The same turns and mirrors carry the whole set onto itself, and each row onto the other rows of its family. Which rows share a family with each named row? Give them in list order.
These 30 rows form 5 families of 6 rows each.
z_234: [-33   8 -17 -16  -8  -4  -1 -26 -10  53 -32  -2 -35  34  18  -5  19  11
   2  16  10 -19  25  20  18  40  -2  24  -1  17  25  -8   8  -3  11  17]
z_282: [-42  14 -26   0  12 -27  -8 -13   6  41 -30  23 -21   7  17  -6  17   5
   5  25  -7 -22  17  14  10  30 -13  43  17  15  44   0   8  -9  11  51]
z_10: [-35  19 -29  -5  -1 -18 -22   5   3  38 -31  16 -23   5  -8 -28  28  12
  -8  16 -21 -29  13   6  21  41  -1  23   6  23  36 -13 -10  10  -2  31]
z_375: [ 15  16   0 -30  33  16 -20   7 -16   2  35 -16 -22 -19  10   2 -17  10
  17 -19  -8  24 -13 -13  -7  -6  -8  14  22 -32 -35  45  27 -12  10  -8]
z_570: [-29   8 -25  -8 -11 -30  -4 -21  10  46 -42  14 -19   5  15 -11   8  -4
  17  29  -7 -24  16  22  -3  27  -5  39  12   3  41 -10  -1 -12  19  35]
z_325: [ 24  18 -21 -18  19   9 -12  -9 -18  -5  36 -19 -36 -28  16 -20 -23  16
  15 -36 -20   4  13  -7  11  -8 -12 -10  16 -22 -17  40  27 -35  -3   2]
z_230: [ 32   6  -6 -29  30   8 -27   5  -2  -6  33 -14 -16 -21  -1  -4 -12   2
  34  -3  -3  23 -14 -19 -25  -6  -1  27  23 -20 -41  37  16 -13  15  -2]
z_312: [ 25   6  -1   8  58  21 -12   3 -23  -9  45 -19 -32 -28   0 -20   3  26
  25 -15 -22   4  -6 -17  -5 -13 -16   6  26 -16 -35  21  -6  -9  -4  20]
z_428: [-37  26 -29  -9  34 -29 -20  -8 -19  43  -6  15 -13  -1  -7 -19  26  15
  -6  25  -8 -40  10   1  13  37  11  27  17  17  33 -11   4   8  -7  50]
z_897: [-33  10 -17   0  16 -17  -9  -5 -11  42 -25  10 -25  32   8  -4  30  10
  -1  14   6 -19  22   7  23  53  -4  33   5  22  26 -12  -1   3  16  37]
z_922: [ 17   6  -5  -3  32  23  12  -4  -8  -3  30 -22 -33 -28  10 -12  -2  25
  18 -27 -17  21   3 -24 -11   5 -20   8  21 -32 -31  40  31 -18  18  -4]
z_864: [-32  32 -30  -8  25 -15  -2  -1 -12  48 -27   7 -19   0  14 -16   8  10
   1  38 -14 -26  14  13  16  44 -27  31  15  15  44 -13   9   6  -2  51]
z_512: [-40  18 -30 -19   1  -2 -13 -45 -29  60 -10  10 -22  12   4  -3  11  36
   6  23  -5 -33  13  18   5  23  11   6  10  11  37  -8  24  -6 -11  13]
z_132: [-36  26 -34 -23   4   4   4 -30 -10  51 -35   9 -28  10  16 -10  -5  17
  13  36  -6 -26  16  20   8  33 -16  19   9  15  39  -7  24 -10  -3  24]
z_441: [ 23   5  -2  10  48  13  -4  16  -3  -6  34 -14 -23 -30   3 -21   5  18
  30 -19 -25  17  -1 -38 -19  14 -22  24  25 -23 -32  35   9 -13  20  11]
z_608: [ 22  13  -7   0  40   0 -48   9 -16  -6  41  -7 -27 -16 -15  -9  -3   9
   7 -12 -21  14   2 -25 -16   4 -35  14  23 -20 -42  39   7   0   9  23]
z_461: [ 29  18 -12   7  37   4 -41  13 -10 -13  42   0 -14 -22   6 -18   1  22
  25 -26 -32   7   8 -22  -6  -2 -34   5  29 -16 -18  26   4 -15  -5  31]
z_452: [-16  25 -24 -19   8  -7  -6 -15  -2  53 -47  11 -24  11   6 -22  -4  -7
  20  45 -17 -29  19  17 -10  33 -16  30   6  10  37 -15  -7   1  -3  27]
z_698: [ 24   8  -9 -12  45  29   4 -17 -21  -8  39 -29 -50 -25   3 -22 -14  19
  27 -14 -15  -2  -5  -5  -7 -12   4   1  25 -13 -33  33  10 -20   0   2]
z_71: [ 32   6  -6  -8  48  22  -7  -4  -5 -14  36 -18 -37 -14 -11 -27   0   7
  33  -1 -25  -2  -2 -18 -25 -17  -3  18  27 -16 -30  25 -12 -13  -7   4]
z_505: [-45   7 -24  -8  -5 -16   0 -28   2  50 -31  13 -21  17  28  -1  12   9
  -2  22  -5 -21  21  25   6  24 -11  29  14   2  41  -4  19 -17   5  33]
z_701: [-15  16 -21 -24   7 -28 -21 -24 -14  60 -33  12 -20   7  -9 -23   4  -1
  13  33 -14 -47  16   8 -12  23  24  23   3   0  26 -15 -15   5  -1  18]
z_113: [-26  16 -25 -18 -17 -10 -17 -15   3  46 -45  20 -33  14  -4 -29  15   6
   3  18 -25 -30  17  14   7  31   7  13   0  20  31  -8  -8   3   5   5]
z_827: [-42  14 -35  -9 -16   0 -15 -15  -3  42 -28  19 -33  14   1 -17  23  28
  -6  11 -16 -25  15  14  26  38  -3  11   5  23  35  -5  12  -2   1  15]
z_615: [-16   3 -15 -17  -4 -18 -11 -17   5  50 -41   2 -26  27   4  -9  20  -3
   8  27   8 -24  23   9   0  44   8  37  -1  22  23 -21 -15   2  22  21]
z_405: [ 31  -2  -7 -10  25  19   8  -2   7  -4  23 -17 -28 -27   0 -26  -3   6
  39 -10 -16  16  -4 -27 -34   5 -11  22  23 -24 -38  36  15 -17  23   1]
z_2: [ 22  15   2 -11  46   8 -33  13 -11  -5  35   0 -13 -20   5   5  -6  12
  29 -15 -11  22 -15 -26  -9  -2 -13  27  29 -20 -36  38  17 -13  15   9]
z_678: [ 44   8 -25 -28  15   8 -22   5  15 -22  26  -6 -25 -15  -8 -32 -12  -4
  32  -8 -22  -6  13 -21 -28 -14  -4  11  19 -15 -21  32   5 -22 -14   4]
z_834: [ 10  11 -20 -17  26  10 -29 -18 -25  -7  40 -16 -47 -21 -10  -6 -17  11
   4 -15 -10  14   1 -13  -5   0 -22  -2  17 -16 -43  47  32 -20   9   2]
z_506: [ 25   7 -17 -26  23  11 -36  -9  -5 -10  30  -7 -38 -12 -23 -15 -13  -6
  21   2 -17   9   2 -23 -37 -11 -14  12  15 -21 -45  42  14 -13   5  -4]

Same family as z_405: z_234, z_897, z_922, z_441, z_615
Same family as z_71: z_10, z_312, z_698, z_113, z_827
Same family as z_701: z_325, z_428, z_512, z_461, z_678

The same turns and mirrors carry the whole set onto itself, and each row onto the other rows of its family. Which rows share a family with each named row? Give them in list order.
These 32 rows form 4 families of 8 rows each.
z_449: [  4  17 -25 -10  42  10 -27 -20  11   8 -38 -15]
z_207: [  5  34 -28  -2  46  21 -29 -24  25  10 -15  -1]
z_611: [ 11 -12 -21 -13  41  18 -35  -7   0  14 -27  -4]
z_948: [-36   2  14 -22  -8 -20   1  21  55  -8  -3  21]
z_886: [  1 -13 -25  -6  29  -5 -25 -20   6   3 -37  -9]
z_82: [ -1   1 -29  -5  32  32 -31 -15  -8   8  -9   0]
z_521: [-32  -8  -2 -11  -3   9  -9  46  44 -14 -12  14]
z_670: [ -1  12 -20   1  31  14   1 -40  -8  13 -10  -1]
z_9: [-41   7  13  -7 -26  11   6   8  44  -5   5  19]
z_154: [ -2  16 -25  -2  32  -2 -10 -37   5   2 -34 -10]
z_493: [-15   1 -37  -9  33  14 -37 -16   2  -5 -27  -5]
z_372: [  7 -14 -19  -6  33  16 -19 -22  -9  19 -14   7]
z_971: [-11  -4  18 -18  23  -4  -6  44  53   9  11   7]
z_415: [-22  -2  14  -8  10 -23  23  18  49   1  15  14]
z_855: [ -7  28 -28  -1  30   3  -5 -44  19   9 -11   3]
z_124: [-19  -2 -37  -9  23   7 -18 -29  -9  -8 -21  -5]
z_495: [  5  30 -22   4  38  25 -11 -32  19  17   2   8]
z_865: [ 11  17 -14  -2  37  26 -22 -19   2  19 -15  -3]
z_809: [-26   4  21 -22   1  -2 -18  33  57  -2  -2  15]
z_245: [-43   7  10 -14 -18   6  -9  25  54 -13  -8   8]
z_930: [ -7  35 -31  -6  38   3 -20 -35  29   3 -23  -4]
z_936: [-12  -3 -30  -6  24  21 -11 -26 -17   4  -7   3]
z_706: [-31   8  16 -13  -8  27 -18  37  52  -2  -6  14]
z_653: [-31 -11   0  -6 -15  12  14  32  27  -3  10  24]
z_651: [-34   7  12  -6 -18  29  -3  24  39   6  14  23]
z_394: [-20   2  25 -19   0  14  -6  34  44  10  14  27]
z_483: [-13  -1  21  -8  17  -5  16  29  45  14  27  14]
z_820: [-32   3  21 -16  -8  -2  12  16  41   5  18  28]
z_962: [-20  -2  11 -15  16 -22   4  29  61  -1   1   6]
z_935: [-43  -8  -1  -9 -16  -4  11  32  36 -20  -6  19]
z_474: [ -3 -15 -21  -6  25   0  -3 -35 -10  10 -23   0]
z_852: [-27  -7   4  -7  -5  24  -5  47  34  -3   5  21]

Same family as z_449: z_948, z_670, z_154, z_865, z_809, z_394, z_820
Same family as z_855: z_207, z_971, z_415, z_495, z_930, z_483, z_962
Same family as z_372: z_611, z_886, z_9, z_245, z_706, z_651, z_474

